[ -59 -104  -17  -52  -31  -73  -20  -44] : <90>
[ -59 -104  -17  -52  -31  -73  -64   51] : <96>
[ -76   21  -23  -15  -56 -105  -21  -51] : <116>
[ -59 -104  -23  -52  -31  -73  -20  -44] : <42>
q: [ -59 -103  -17  -53  -33  -73  -64   49] : <96>
q: [ -58 -104  -23  -53  -31  -73  -20  -44] : <42>
q: [ -59 -104  -23  -52  -31  -73  -20  -44] : <42>
loc: [-21] : <116>, 7

[-24 -33 -44 -35 -32 -27  64  35 -16  -5 -13   6  15  68  10   3 -15  -5
  -8 -26 -22 -13 -46 -23 -50   9 -32 -44 -19 -26 -19 -39 -34 -33 -43  30
 -39 -35   7 -19  13  22  26  22  14 -27   1 -14 -10] = <13>
[ 21   9  14 -13 -18 -13  23   9 -49  -6 -26 -24  -8 -34 -27  -5   4 -21
 -11 -61   0   5  16 -16  -1  30 -41 -61 -52 -44 -44 -55 -45 -22 -25  13
 -35   4 -11  -4 -16 -22  -9  -4 -22 -38  -6  -6 -14] = <135>
[-24 -33 -44 -35 -32 -27  64  35 -49  -5 -13   6  15  68  10   3 -15  -5
  -8 -61   0 -13 -46 -23 -50   9 -32 -44 -19 -26 -19 -39 -34 -33 -43  30
 -39 -35   7 -19  13  22  26  22  14 -27   1 -14 -10] = <9>
[ 77  62  60  85  56  67 -85 -28 -69  60  42  30  39 -86  26  35  42  35
  59 -12  46  37  47  35  34  -4   9   3  20  16  23  21  12  -6   3  14
 -33 -26 -39   9 -46 -51 -66 -53 -55  30 -57 -82 -87] = <88>
[-16 -63 -48 -39 -17 -12  32  49 -36  18  -4  -2  -2  -1 -21 -25 -26 -32
 -19 -64 -37 -53 -56 -35 -60  12 -54 -67 -68 -73 -57 -48 -24 -38 -41  62
 -31 -28 -47 -15 -31 -30 -32 -26 -23   5 -14 -13  20] = <26>
[-31 -56 -60 -78 -92 -70  92  57   5 -34 -31 -24 -19  45 -43 -64 -61 -42
 -29 -31  -7   6 -11 -11 -11  10 -18 -23 -13   2 -19 -27 -11  -1 -11 -26
 -27 -35 -31  21 -15  -8   9  14  16 -15  13  17  20] = <113>
loc: [-45] : <135>, 33
loc: [34] : <88>, 25
q: [-24 -33 -43 -35 -31 -27  63  35 -50  -5 -13   5  14  67  10   3 -15  -4
  -9 -60   0 -13 -46 -23 -51   9 -32 -44 -19 -26 -19 -39 -34 -33 -42  30
 -39 -35   7 -20  13  24  25  22  15 -27   2 -14 -10] : <9>
loc: [-68] : <26>, 29
q: [ 78  61  60  84  56  67 -85 -28 -69  61  42  31  40 -87  27  37  42  34
  60 -12  47  36  46  36  35  -3   9   3  19  17  22  20  11  -8   3  14
 -33 -25 -39   8 -47 -52 -66 -53 -56  31 -57 -81 -87] : <88>

[-22 -31 -47  68  58   8]  <167>
[ 7 10 25 79 68 34]  <97>
[ -4  42 -40  51  59   7]  <63>
[-45  36   1  87 109  14]  <75>
[  8  46  36 101  67 -15]  <12>
[ 15 -90   7  65  71  31]  <164>
[  1  15 -14  80  35  36]  <124>
[ 5 23  7 64 49 16]  <155>
[ -3  21  -2  61  70 -16]  <72>
[ 4 -5 30 77 78 11]  <146>
[ 0 30 -9 75 56 10]  <197>
q: [-23 -30 -47  70  58  11] : <167>
loc: [79] : <97>, 4
q: [ 14 -90   7  64  71  31] : <164>
loc: [46] : <12>, 2

